Named moves, each a turn or a mirror, and the order they were made in; the first pair answered
Rediv (before |-> after):
[ 18 -21 -18  10  21  17  37 -10  15] |-> [ 44 -15  -1 -11  20  21  19  11   3]
[-14  12  15  18 -22 -21  -7   2   9] |-> [ -3  14  22  11 -22 -19 -13   9   4]
[ -6  24  31 -13 -35  -3 -19  15  -6] |-> [-38  17   7  15 -32  -7   3 -10   9]
[ 21 -18  32 -19 -10  21  -8  -7  41] |-> [ -1 -22  15   0 -12  16   9 -23  51]
zuz (before |-> after):
[ -2  21  11  11   6   0 -16  14 -25] |-> [15 13 29 16  8 11  8  5  5]
[ -9  13   4 -19   1   3   4  -2   8] |-> [ -5  12   3 -22   3   2   1   1  -1]
[  7   1   3   0   2   4 -22  13 -14] |-> [ 9 -1 17 11 -2 11 -6 -2 20]
[-11  -9 -36   4   4  -8  16  12 -25] |-> [ 14 -17 -19   9   4   7  40   3   6]
kufet (before |-> after):
[  9 -11 -16  15   2   9  24  -9   7] |-> [ -3   2  15  11 -19   5   7  -8  24]
[ 15 -20 -19  -1  13   7   8   0 -17] |-> [ 20 -12  21  -3  -8  13   3  -3  17]
[ 18  -4  27 -12  -5  13  12  -4  37] |-> [-36  13   8 -10 -17 -13 -29   1   2]
[ 23 -10 -18  -4  20  10  17   0   0] |-> [11  7 24 -7 -9  8 -3  1 27]

Each pair is two moves apart.
[  5 -14 -20   5  16   5  11   1  -9] |-> [ -7 -12 -24   7  14   0   6   0 -13] => zuz zuz
[-11   6 -11  10   3   0   3  -7  -4] |-> [16  4  3 -3  4 10  3  2 -1] => kufet Rediv
[-41  16   6   4 -16 -11 -26  -3 -26] |-> [ 43  -1  34 -16   1  23   5  10  -5] => Rediv zuz
[-14   1  25  10 -14  -6   0  -6  31] |-> [20 -7 29 -1 -4  5  7  4 29] => zuz zuz
[ 9 -2 11  6 -2 13 22 -9 26] |-> [-22  18  15  -1 -17  -4 -18   4   2] => Rediv kufet
[ -6  -4  33  -3 -19   4  -6   3  10] |-> [ -2 -16  -3  -7   6   2  -7  11 -35] => zuz kufet
[ 3 10 10 15 -6 14 17 -7 14] |-> [ -7  22  17   1 -14   6 -12   8  -5] => kufet Rediv
[  1 -19  15   8 -24 -11  22   6  15] |-> [-11 -24 -14   9 -11 -19  19  10 -13] => kufet kufet
[ 34 -14 -18  -2  14   6  17   3  -5] |-> [-18  14  -2  -6 -15 -18 -28   8 -13] => kufet kufet
[  0   6  24   1 -17   3  -2   1  22] |-> [  9  -5 -19  -7  14   0  -3  12 -25] => zuz kufet
[ 17   5  17  -3  -2   5 -16   3   9] |-> [ 15  -4 -12  -2  15   1 -10   2 -14] => kufet kufet
[ -8  -2 -17  -8  10  -8   6   7 -20] |-> [-10   7  20  -4 -11  -3   6   1  20] => zuz kufet
[ 11   0 -10  -7  16 -11 -12  15 -29] |-> [ 22 -14 -12  10  22   0  27  -4   1] => Rediv zuz
[ 20  -4  42  17 -23  14  11 -10  44] |-> [ 24 -26 -39   8  27   2  13   4 -44] => zuz kufet
[ -6  10  21  19 -22 -24  20 -13  72] |-> [ -8 -16 -60  26  26 -28  41 -12   8] => kufet kufet
[  8   0 -16   4  -5   6   2 -18   9] |-> [ -4   6 -17   5 -12   0  -9 -14   4] => kufet kufet
[ 19   0   3 -10   5   3  -8  11 -19] |-> [ 11   7  11 -11  -3   0 -17  12 -15] => kufet kufet
[-16  -2 -20  10 -10  -7  -9   0  -2] |-> [ 15   0  10  -4 -18   5  -9   7  14] => zuz kufet
[ 14 -19  -3 -20   2  15  -7  -2 -25] |-> [-18  -7  16  -4 -24   7 -10 -20   9] => kufet zuz
[33 -7 21 -6  3 10 15  2 14] |-> [-27   2 -20   5   5 -18  -8  -5 -23] => Rediv zuz
[ -1   2 -11 -21  -9   0  -3   0 -23] |-> [-18   6 -11 -11 -14  -6  -3  -9 -12] => zuz zuz
[ 16 -13 -13 -16  18  22   9  15 -31] |-> [-24  -4 -22  -8   7   4  -7   9 -39] => zuz zuz
[ 22   5   3 -22   9   1 -19  19 -33] |-> [-14   8  23  13 -18  -1   6 -16  33] => kufet zuz
[ -8  -6 -23   5   8   1  11  -5 -14] |-> [-16  10  14   1 -16   0  -5  -4  12] => kufet kufet
[ -9 -16 -32   1  19  -9  14 -13   1] |-> [ 11  -6  12  -5   0   3  13 -12  36] => zuz kufet
[ 28 -11 -27 -17  32  -7  -8  33 -49] |-> [ 40 -18  14  14  13  12  44  -3  43] => Rediv kufet
[  0 -15   6   3   5  21   0  -6  -2] |-> [ -9 -14   0   7   6  20   1  -9  -5] => zuz kufet
[ 21  -4  27 -21 -16   4  17   5  17] |-> [-38   7   2  -7 -23 -19  -5  -2  -3] => kufet Rediv
[  3  22  23 -12 -21  -3 -18   3  -4] |-> [-19  15   7  15 -17  -5  11 -23  16] => zuz Rediv
[ 2 14 18  7 -8  3  0  9  8] |-> [19  5  8  5  3  8 11 10  2] => kufet zuz
[  3   0  11 -17  -5 -11 -11   8  -5] |-> [-14  -2  -2  -8  -3 -17  -8   4  -9] => zuz kufet
[  8   8  38 -31  -3   9 -21  22   5] |-> [-38   9  24   0 -15  -3  -5  -8  33] => zuz Rediv
[ 43 -14   9  19   5  35  14   2  23] |-> [-22   2 -33  20   2   0 -31  10 -37] => kufet kufet
[ 22  11  39 -11   6  -4 -23  32 -18] |-> [-14  13  44  21 -11  -5   0  -2  35] => zuz Rediv
[-13   5  15 -19   5  -9 -30  -8 -30] |-> [ -1 -18 -17   0  27  -1  12 -27 -26] => kufet Rediv
[-10 -21  -1  10  16   1  12  30 -24] |-> [-24 -10  24  21  -4  -1  12  20  13] => zuz kufet
[ 10   4   1 -12  -4  -3 -18   9 -17] |-> [ -6  -7 -23  11   4  -5  10 -12  -2] => kufet Rediv
[-22   7  -5   7  -6 -11  -3   1 -10] |-> [-15   4   2  13  -8  -3  10  -8  10] => zuz zuz
[  3 -12  15   2   1   8   9   5   3] |-> [  5 -11  11  -4   5   7   4   9  -8] => zuz zuz
[ 10 -10 -11  -5   6  -7  -7   8 -25] |-> [  7   2  24  -6 -13  -6 -18   6   0] => kufet kufet
[-20  -1 -15  33   9  12  32 -16  18] |-> [-42   8  -8  33  -6   3  12 -14  15] => kufet kufet
[ 17 -15  -5  -6   8   1  12   0  -3] |-> [-10   4   9  -9 -10 -10 -15   3  -3] => kufet zuz
[ 14  -6   6  -4   1  18  -6  19 -27] |-> [-14   1   0   5  -8   7 -15  14 -31] => zuz zuz
[-60  12  -4  38 -17 -16  -3 -33  33] |-> [  3  -6  21  29  -3  14  32 -31  64] => zuz zuz
[ 24  17  17 -35  -5 -12 -17  11   6] |-> [-25  14 -28 -14   2 -29 -13  -4 -17] => zuz kufet
[-35   6   1 -16 -12  -9 -10  -1 -13] |-> [-32   4  14  -6 -18  -4   7 -11  18] => zuz zuz
[ -3 -14 -31   0   8  14  22  -7  -2] |-> [ 1 -6  0  1 -8 20 21 -9 30] => zuz kufet
[  5   0  -1   4   3  11  31 -11  18] |-> [-32  16   0   3 -12  -6  -2  -7   4] => Rediv zuz
[-19 -15 -30  -6  -7   4  13  12 -16] |-> [ 15 -20  -9 -14  -6  21  24  16  -2] => zuz Rediv
[  6   6   0 -20   2  -6 -19  16 -33] |-> [ -8 -14 -25  11  13  -1  26 -16  -7] => kufet Rediv
[  0  14  -6  -1  -8  -2 -13  23 -16] |-> [  7   4   3  18 -10  10  17   4  22] => zuz Rediv
[ 27 -19 -26 -13  27   9  17   9 -35] |-> [-34   0   9  21 -15  -3  20 -26  34] => zuz kufet
[-12   5  -3  14   0   0  10  -9  24] |-> [-10   5 -21   1  12  -9  -6   4 -14] => zuz Rediv
[-31  12  -7  -3  -5 -13 -33   1 -16] |-> [  2  15  26 -17 -10   3 -33  13   1] => zuz kufet
[-44   9  -4   5  -6  -7 -11   4  -6] |-> [ 19   0  30 -14   1  18   2  17  13] => Rediv zuz
[  0   1  30 -22  -3  -1 -15 -21  24] |-> [  1 -10 -16 -30  23  -8 -15 -12 -23] => zuz kufet
[ -8  15   0   6 -24 -13 -17   6   2] |-> [29 -4 -6  8 -5  7 16  3 13] => kufet kufet
[15 -9  7  8  9 20 27  8 -5] |-> [ 10  -6  -5   0  14  16  15  17 -28] => zuz zuz
[ 16  -3  16   5 -11   3  14 -15  20] |-> [ -6  -8 -26   6   2 -10   5 -12 -22] => kufet kufet
[-2  9 21  7 -4  1  2 -1 20] |-> [  1  -5 -17   9  16   1  16  -2  -7] => kufet kufet
[-13   8  16  12 -20  19 -14   1   8] |-> [ 11 -12 -14  16   7  28  13  -1  -4] => kufet kufet
[ 28  -6  13 -20   7  -3  -8   6 -11] |-> [-22  -8  -8  12   0 -16   6 -23   5] => kufet Rediv
[  4 -23 -21   5  26   1  12  -4 -12] |-> [-34   2  -2   3  -1 -16 -24   0  -8] => kufet zuz
[ 22 -33 -53  -2  30  10  32   9 -35] |-> [-45  24  28  -8 -46 -17 -45  16   1] => kufet kufet
[ 48 -11  20   8  -5  16  -7  10   4] |-> [ 12  -8 -20   8   2  -4 -29  14 -44] => kufet kufet
[ -8  -7 -27  19   3  -8  -5  14   7] |-> [ 9 -7 -1 16 -6  0 -2 12 30] => Rediv zuz
[-27   9  11  27  -5 -14   1 -10  19] |-> [ -4   7  -5   0  12 -14 -24  18 -32] => Rediv kufet
[-25   2  -3   8 -11 -18   8  -8  19] |-> [ -1   2 -11 -17   3 -17 -14  15 -22] => Rediv kufet
[ 32 -13 -50  13  28  23  34   9  12] |-> [-49  33 -20   8 -21 -13 -42  16   4] => kufet kufet
[-12   8  25  13 -21 -12 -17  -4  29] |-> [ 11  10  17 -11  -8 -10 -37  23 -12] => Rediv zuz
[-13   9  -3  26 -12  -4  23  -2  23] |-> [ 14  18  17 -10 -12  -2 -10  29  -6] => kufet Rediv
[-14  12   7   8  -8   4   6 -11  11] |-> [-5 21 16 -5 -9  5 -8  2 -2] => Rediv zuz
[ 20  -1  39 -15   5   4 -12   6   1] |-> [-39  -3  -1  12   5 -15 -10 -15 -12] => kufet Rediv
[ -1 -14 -15  13   6   7  28 -14  15] |-> [-31   5   7  10 -17  -6  -1 -10  21] => Rediv zuz
[  6  11  19  -6 -18  -4 -21   3  -1] |-> [-11  -5 -22  17   0  -6   5 -15  -5] => Rediv kufet
[  4   9  38  -7 -13  -7 -14  14  -1] |-> [ 10  -5   2 -11  10  -7  -7  20 -37] => Rediv zuz
[  9  -9 -25   5  10 -11   2  -6 -11] |-> [-17   6 -13   9  -6 -19 -14  -9  -3] => kufet zuz
[-24  10 -16   2  -2   1  22 -10  10] |-> [-21  12  -6   1  -5   2  20  -9  19] => kufet kufet
[-27  23  12  -3 -13   6 -22  11   0] |-> [10 -5 -9 10 16 25 29 -3 14] => kufet zuz
[ 16   5   3 -17  -4   4 -12 -11  -1] |-> [ 12   6   6  -9  -8   3  -5 -19  14] => kufet zuz
[-29   7  14  27 -11   0  15 -16  20] |-> [-12  20  39  -2 -21  -2 -16   9   2] => Rediv zuz
[-11 -12  18  -8 -35   2  12  -4  44] |-> [ 27 -21  18 -26 -20  13  17  11  29] => zuz zuz
[27 -2 -3 -2  4 12 22 -9 19] |-> [  9  18   6 -21 -11  -3 -24  11 -10] => kufet zuz
[ 34 -16 -17  -9  29  11  17  10 -21] |-> [ 17   0  33   2 -10  12  15  -8  40] => Rediv kufet
[  9  24  17  24   7 -14   0 -19   1] |-> [ 15  15   3  25  19 -12   6 -20  -9] => kufet kufet
[ 27   9  28 -27   5   6 -16  31 -16] |-> [-47  10 -14   9  -1 -19 -13   1 -22] => zuz kufet
[ 13  -7   2 -24  10  11 -37  20 -40] |-> [-50   8   9   7 -18  -4 -35 -12   0] => zuz kufet
[40  0 36  1 13 15  5 13 -9] |-> [-40   8  11  35  -4 -13  -1 -17   1] => kufet Rediv
[  2 -15 -12  14  24   1   4   4  -8] |-> [16 -5 20  5  9  7 -3 11 11] => Rediv kufet
[ -5  -3  31   0  18  12 -10   4   2] |-> [-26  -6  12  11  19   5  -2  -8  -1] => Rediv kufet
[-11  -1  21 -11 -20  -9  -7   7   5] |-> [ -2  -3  26 -12 -19  -7  -3   6  14] => zuz zuz
[-13  -3 -11   7   5  -1   9  -6  -3] |-> [-1  2 13  2 -4  3  8 -4 16] => Rediv zuz
[-13  -8 -16  24   4   1  19 -17   8] |-> [-26   3   0  22  -9  -6   5 -15  13] => kufet kufet
[ 18 -36 -26 -14  26  13  -1  13 -22] |-> [-45  -4  12   1 -20  -8 -32  -1  16] => kufet zuz
[ 10  -5  17  11  -9   4  30 -13  41] |-> [-26  -7 -40  14  12 -15  16  -9 -15] => kufet kufet
[-34   2 -36  11   8 -13  -7  -8 -23] |-> [ 42  -8  -8 -17  19  14   5  14 -21] => Rediv kufet
[-29  -8 -36  17  11  -5  12 -12 -14] |-> [ 40  -6  16 -12   8  23  14   9   9] => kufet Rediv
[-24  14  14 -11 -14 -17 -25   2  -1] |-> [ -9 -11 -33   0  17 -10  10  -5 -19] => Rediv kufet
[  1 -18 -43  21  20   4  41 -22  -3] |-> [-52  22   4  16 -29 -18 -15 -16  16] => kufet kufet
[ 28 -30 -13  23  10  12  41 -18  14] |-> [ 21   0  -1 -19  -2  -6 -36  26 -45] => zuz Rediv
[-10 -18  -8  30  23  20  17  16  -2] |-> [-27  -7  14  34   6  15   6  13  16] => Rediv zuz
[-12  -2  18   3 -17   8 -13   7   6] |-> [-24  -9  -3  15  -8   6   0  -3   5] => zuz Rediv
[ 20  -9 -11 -14  12  10  -4  18 -24] |-> [-34   2  -2  15 -14  -5  -4  -8  15] => zuz kufet
[-17   9   4  26 -12 -16   4 -14  19] |-> [ 23  11   9  -9   0  -9 -20  18 -18] => kufet Rediv
